In the data rows, 128 means zero.
Here are some points, one per row:
[168 123 163  92  90  42  68 170  99 159 165 149 135 170  96 147 143 121
 144  74 108 119 118 198  98  96 171  23 183 150  68 170 122 150 166  82
 150  94 133 134 119 148 174 173 112 140  29 148]
[131 106 132 126 135 154 100 157   0 126  85  45 198 180 168 166 180  77
 135  97 153 148 125 129 201 208  83 110 124 100 132 129  49 148 110 121
  80 162 137  99 135  83 154 135  67  68 187 111]
[ 61  94 107 166 192  71  85  72 110 192 153 147 142 199  72 175  79 166
 152 168 143  80 102 117 129 196  63 164 131 135  59 112 140 132 155  89
  93 122 124 110 114 188 161  58 185 119 112 111]
[152 137 121 163 138 123  67  77  61  66 120 120 212 129 165 185 144 127
  49 157 130 185 155 173  60 108 103 149 119  97 196 129 160 103 146 152
 161 164 135 140 183 144 145 102 150 135 141 200]
[159 116 140  73 178  99 223 116 113 131 136 152  97  67  65 123 194 160
 125 119 108 166  86 153  57 146 136 104 127 145 149  35  70 111  36 159
  84  94  73 100 114 167 107 127 101 135 155 100]
[191 151 146 123 132 201  67 151 111 162 143 192 172  59  74 140 164 129
 126 175 130 112 187 118 154  46 119 125 108 164 149 133 185 126 114  75
 132 116  52  16 109 108 115 151 122 113  69 161]
[174 118 117  98 172 146 144 130 192 129  95 215 133  94  51 184 173 102
  89 180  90 184 117  72 162 138 106 106 214 223 139 171 102 129 134  93
  40  97 100 199 147 138 189 154 128  92 126 171]
[ 78 195 109  62 164 139 126  91 106 235  44 158  84  64 179 115 182  84
 127 151 103 192 122 202 121 112 107 112 126 120 118 110  85 135 255 145
  96  91 169 131  95 190  93 189 134 135 153 122]
[126 111 142 119 186  91 197 169 142 189 134  56 194 157 129 190 145 201
 139 110 103 137 128 142 163 116 117 104 117 214 149 144  91  86 117 144
 163 103 210 138  79 111  97  83 200 198  82 168]
[148  91 155 165 120 148  49 177 193 116 107   6  85 110  73 168  93 204
 174 132 113 198 133 153  96 148 118 113 185 117  71 164 141 195 168 211
 140  83 102  60 108 149  73 106  87 138 134 162]
[154 162  27 148 103 200 110 134 123 100 124 119 136 126 157 145  63 127
 225 121 121  90 106 108  57 110 105  74  89 173 210  86 164  91 133 141
 115 142 158 107  30 170 121 158 110  83  85 116]
[110 159  95 109  64  88  30 162 138 213 121  82 172 174 152  98  98 209
  81 119 116 157  85 128  97 137 142 205 170 149 174 132 102  94 140 152
  59 239  68 133  97 129 113  83 132 175 180  91]
[174 197 122 172 127 150 131 145 130 119 143  82  94 154 138 141 177  78
 146 160 254 162  87  75 124  73 169 196 148  48  66 129 131 139 139  92
  70 145 188 135  37  92 113 145 124 159  89  91]
[163 152  75 111 158 112  76 180 156 148 201 194 162 154 130 161 121 122
 130 133 118 144  41 121 128 119  88  72 107  62 113 134 101 164  16 176
 200 115 224 179 172 168 110 194 100 121 152 123]
[138 174 140 158  87  95 170  72 154 201 137 203  56 200 150 143 119 133
 197  77 197 135  46  92 104 130 121 161 113  79 189 144 139  79 167 143
 168  92  79 131 191 136 110 141  48 117 117 133]
[106 138 118  82 211 159 124 129  99  97  84 171 165 129 143 137 122 137
 147 140 191  90 155 116 105 163 229  59 168  94 133  88 155 187 140 165
 143 151 156 179 211 146  78 128 169 143  67  79]
[167 134  83 143 125  48 109  60  46 110 166  95 114  72 126 143 116 163
 177 136 130 113 105 180 166 142 153 175 187 217 117 126 125 172  56 139
 199 116 142  98 132 133 135 156 142 128 153  83]
[118 155 157 124 137 134 175 101  79  78 128  88 161 188 139 132 103 119
 208 140  82 112  45 130 118 127 171  65 169 118  79 140  41  16 163  75
 128 104 107 124 142 154 224 145 158 102 173 235]
[ 99  79 194 171 164 136 123 186 147 143 124 229 134 140 154 140 127 107
 169 138  54 157 103 125 153 128 123 175  96 110 164  93 112 135 163 140
 149 189 170 102 123  96  85 119 124  80  62 167]
[110  74 129 171 111 165 125  42 112 131 140 161 204 181  59  79 181  59
 170 121 147 130 172  63 152 113  90 130 160 178 155 103  99 155  97 214
 134 163 144 174 123 179 155 141 110 218 127 153]
[  5 183 107 187 176  98  75 133 112  90 136  89 148 180 136 154 146  23
 122  87  81  82 132 124 139 104 164 155 119  90  81 155 115  85  86 222
  83  73  81  73 180 155  81 116 132 147  89  98]
[106 111 198 160 111 119  90 117 125 167 105  70 117  74 167 182  12  72
 101 178 115 176 182 131  55 202 135 121 140 137  90  82 117 121 128 104
 218 148 150 130  99 105 143 166 118 162 142 127]
[176 202 151  86 165 169 105 129 105 108  92  54 176  78 135  89 176 132
 151  74 148  94 179 109 132 173  84  90 105  57 101  56 158 170  89 167
 136 143  73 152 114 188 190 134 167 158 125 197]
[ 61 146 202  89 139 119  89 114 137  84 188 107  61 164 164  85 115 158
 147 229 152 111 130 130 132 133 173 114 126 222 126 178 156 101  79 167
 111 117  81 156  99 119  88 184 123  99 166 169]
[116 107  88 161 136 126 181 144 139 134 170 192 101 146  84 216 162 154
  73 113 147  77 101 130 146 125 145 108 129  97  56 149 169 157 247 167
 151 164 118 118  97 190 146 131 108 114 187 102]
[213 136 123 180  41  92 104 156 131 150 130 171 113 131 121 144  85  65
 115 147  89  80  87 106 144 103 145  88  48 110  75  95 164 135 153  85
  36 136 125 172 124 131 112 121 147 155 113 107]
[ 87 120 139  89  90 179 193 151  98 110 184 144 105  89 169 153  52 157
 110  65 133 147  89 168 180  96  80 153 180 169 119  89 162 160 151 128
  82 206  70 106 204 143 158 185 162 144 146 109]
[122 217  98  56  95 130  99 117 225  81  69 191 162 188 179 144 139 216
 152 128  59  89 152 115 141 119 112 175 199 115 121 117 114  97 145  61
 171 105 114 100  73 170 138 190 113 195 134  64]
[ 95 178 164 185 156 140 146 142  83 116  59 169 147  71  99  67  40 156
 122 107 152 168 124  69 147  74 120 229 152 133  77 221 172  66  96 127
 194 115 125 112 174 225 112 126 142 115 111 123]
[131 115 126 136 191 151  84 179  94 147 144  82 172  98 132 167 176 142
 154 138 192 113 178  96 107 135  82 177 153 128 184 108 168  99 178  90
  78  17 134 225 184 105 136 133 137 121 202  92]
[ 78 141  73  78 146 155 148 131 204 142 154  54 143  84 197  69 106  66
  85 130 149  77  51 169  96 149 152 171 166 249 104  94 145  99 136 155
 143 178 138 120 180  79 113 111  83 171 144 225]
[141  80 143  79 114 105 102 114 161  87 166 160 115 145 139 141 166 123
 133 135 160 204 177 107 136  83 172 168  89  74 108  29 126  93 207 101
 141 117 124 127 127 120 139  63 186 172 156 145]
[156 117 113 131 189 195 111 151 169 158 127 137 166 115 148 105  91 101
 127 182 111  35 142 232 170 149 117 107  80  28 196 200  74 169 156 154
 112  60  91 188 123  95 186  88 129 170 119  93]
[129 114 173 106  37  94 116 111 124 125 140 144 157  79 132 129 201 156
 137  68 142  95 115  53 156 189 131 102  88 169 149 185 140 139 197  51
 108 115 180 111 116 135  66 122 149 114 106 108]
[162 151 148  65 139 160 137 129 148 166 163 121  84 255 142 149  95  61
 108  51  81 181 148 117 171 123 141 213  81 115 125 133 183 164  37 118
 171  86  99 178 141  87 129 103 212  61 137  85]
[173 235 189 148 173  95 183 115 179 155 118 111 118 161 144 113 187 174
  95 149 167  82 159 141 146 110 116 106 144 152  94  90 150 112  69 183
 129 177 175 163 150 135 154 109  49 133 124  83]
[109 117 128 106 111 185 179 136 128 159 194  76 187 197  93  81 161 155
 101 143 105 129 129  75  94 125 174 171   9  99 121 148 112 205 203 113
 202  50 126 143 157 133 133 223 158 141 154  69]
[129 135 101 169 107 176 114  93 125 174  98  91 111 198 149 126 143 172
  30 114 199 106 162 110 108  68 111  73 169 109 134 134 105 170   0  36
 147 115 153  95 158 155  80  66 151  63 132 189]
[157 108 102 155 140 103 105 100 109 142 148 149  80 170 178  90 148 132
 138  68 144 159 255 126 131 145 159 112 141 150 171 169 156  95 168 177
  92 177  94 159 111 109 102 144 120 193 111 186]
[113 138  75  84 110 144 125  48 146 143 145 113 100 118 117 147  96 117
 130  87 113 151  55 112 188 118 141 182 148  67 171 119  94 168 128 130
 154  56 162 110 116  91 220  94  87 116  94 144]
[192   0 102 128  64  66 186 137 121 114 107  91 128  91 152  93 127  50
 143 192  81 131  99 131 121 135 109 200 120 122  68 172 119 114 131 148
 156 108 153 145 153 177  92  95 154  36 128 129]
[184  54  71 120 160 207 136  98 151 110 114 160 153 113 144  77  87 142
 158 162 109 151 202 152 153 188 149 124 192  78 114 197 180  89 112 117
  90 136 157  85 147 120  99 163  73  93 167 110]
[155 185 154 138 170 170 118 132 111 177 169  77 122 108  66 124 132  60
 168  95  43 109 150 161 102 142 192 101 106 169 131 125  88  99 220 110
 180 178 161 165 174 164 130  38  74 132 155  74]
[ 51 143 151 191 132 105  85 172 131 100 160 143  67  87 110  84 128  73
 117 120 118  71 139 142 133 185 100 148 132 142 133  93 117 116  91  36
 136 102  94 137  96 162  49 134  69 132 185 160]
[104 152 101 211 112  84 144 110 206  80 129 107 122 139  59  82 113 133
 178 138 117 170 126 237 186  78  56 102 134 166 127  84 138 138 161  67
 139 113 148 119 178  85 110 165 200  91 189 125]
[ 36 130 111 110  18 111 172 108 180 125 101  86 178 113  46 179 117 101
 164 174 192 137 202 127 129  83 172  73 161  83 172 141  68 101  53 126
 136 186  53 140 150  77 105 153 131 107 104 107]
[139 131 169  67  70 148 119 178  96 159 138 174 199 137  90 106 115 110
 116 142 162 142  62 148 176 133 139  62 185 108 154  71 188  67 135 191
 143  71 121  81  59  96 109  80 143 111 182 111]
[119 109  75 129  68 151 181 167  77 129 137 124  49  70 157 158  91 167
  52 121 130  94 229 108 195 148 122 153 179 143 105  96  92  91 106 167
 188  95 147 166  63  92  97 185  99 179 142 163]
[110  37 143 208  92 172 139 104  90 140 120 154 104  58 183  91 171 193
 108 128  98 155  39 118 120 101 126  99 155 165  69  99 143  91 116 172
 128 117  53 212  94  16 109 135 155 111  73  62]
[105 129  56 152 175 123 124 152 110 147 132 122 109  91 128  65  80 131
 163 132  70 133 127  20  90  80 190  56  94  91 127 118  76 198 171  76
 134 183 103  89  92  67 118  23 149  85 157 155]
[140 162 111  84 171  75 198 113 111 103 145 138 153 116 157 165 161 132
 155 146 122 132 162 134 117  82  94 212  95 142 124 124 114 194 120  91
 155 176  77 121 118  54  96  97  74  60 100 147]
[ 96 233 152 156 106 102 178 116  99  93 121 142 120  78 118 115 115 175
 145 191  37 138  71 156 172 163 147 128 112  71 179 165 125 159 109 130
 107 156 208 170 146 141  96  45 105 161 155 172]
[182 155 131 123  78 180 132 143  87  98 145 135 116 189 111 125  92 166
  90 173 108 131 174 141 112 191 139 159 108 110 127  75 116 147 168 106
  51  85 134 107 209 138  99 159  81 190  42 165]
[180 142 140 146 167  99 154 110 177 142 153 107  58 144  96  74 139 116
  63 168 117 102 142 119  77 127  97 133 145 101 209  97  79  70 198 155
 130 162 136  55 127  99 165 135 207  79  79  59]
Along one direction, these points spread out more than along any other. Take the direction at right angles to it along which they spread out most. Go by this last direction. How many in every 100 of the points above lie lower along it than each point below? Round to a whole number. More than half of the points above lie lower than the first one.
[ 85 142 123 102 110 161  89 146 104  98 137 235 141  88  48  71 141 155
 130  79 162 124 200 251  68 109 144 205 129 103 103 132  84 119 116 165
  77 153 210 153 111  72 212 111  89  38 155 166] 31
[111  36  97 120 111 166 173 152 134 116 138 170  56 128 185 138 115 116
 169 181 205 154 142 157 115 115  74 104  39 167  98 192 105 131  61 120
 111 128  89  84 148 170 131  75 144 225 101  85] 44
[ 93 121 111 121 124 126  73 116 185  78 136  65 151 127 146 100 172 143
  63  95 161 205 185 119 172 177 134  70  12 182 105 107 135 110 116 164
 139 106 125 154 172 162 187 116 109  63  38 139] 19
[149 136 179 179 116 205 144 118 169  93 147 135 133  92 200 134 170 130
 139  87 145 134  73 182 107 215 184 179 159 149 131 175 106 145  38  97
 153 156 112 109 116 164 130 148 212 126 143 127] 35
[117 150  91 110 152  62 220 104 156 156 143 155 189  54 106 136 133 144
 120  89 128 126 178  96  97 147 102  64 100  46 120 173 172 119 100 127
  41 120 142 151  49  69  96 195 105 101 138 163] 33
[144  38 123 101 202 102 134 107 110  72  58 113 141 121 116 102  56 136
  82  63 176 174  69 122 156 147  82 100  93 151  81 130 178 131  91  46
 179 156 146 162 114  62 106 117  79 174 115  88] 44
[130 118  83 199 130  37 160 217 109 121  60 156 132 177 142 128 189 115
 106 138 152 132  76 130 135 176 188 132 132 144 191 114 180 150 154  66
 187 126  80  94  87 175 215 138 131 126 114 142] 70
[214 142 172 118 135  95 124  87 132  69  52 159 152 126 142 140  80 129
 110  99 195  64  65  90 148 131  99 113  68 171 145 128  51 166 207 189
 124 111  85 132 107 153  49 123 170 115 177 119] 63
[144 120 169  97  91 119 159 146 142 144  64 134  53 140 138 123 184 104
 157  90 115  39 138  89  68 129  48 153 155  94  79 137 184 132 156 152
 136 139 121 133 189  62 156 124 166 142 102 156] 48
[159  82 123 117 140  50   0 141 138 166 136 119  76  57 133 139 132 140
 138 114 101 107 101  77 151 134 125  94  30  57 134 138 147  92  92 154
 135 171 162  71 220  90 157 134 151 172 179  79] 44
[109 177 150 142  65 144 135 120 122  75 116 214 120 182 131 123 110  97
 105 154  99 169 196  81  71 100 114  85 157 226 132 178 168 178 107 150
  72  82 182  71 116  48 185  83 136 143 156 114] 41
[101  24 193 145 149 118 179 123 163 124  84  74 149  99 146 108  69 174
 131  97 122  80 173 119 128  20 234 153 114 169 189  84 153 176  64 107
  57  72 170  94 109 188 184 169  87  97 138 121] 35
[ 76 110 126  79 130 156 112  95 106  88  60  60  10 185  27 157 148 113
 117 171 109  91  77 169 116 117 151 164  96 102 172 164 169 110  73 135
 123 219 143 113  79  95 139 150 149 114 114 147] 41
[ 90  37 181  80 107 136 151 160 135 102 225  70 115  94 182 101 118 103
  76 125 102 143 125 108 124  70  27 100 195  86 149 171 134 119 159  93
 137 165 110 164  95 207 106 116  89 160  93  78] 70
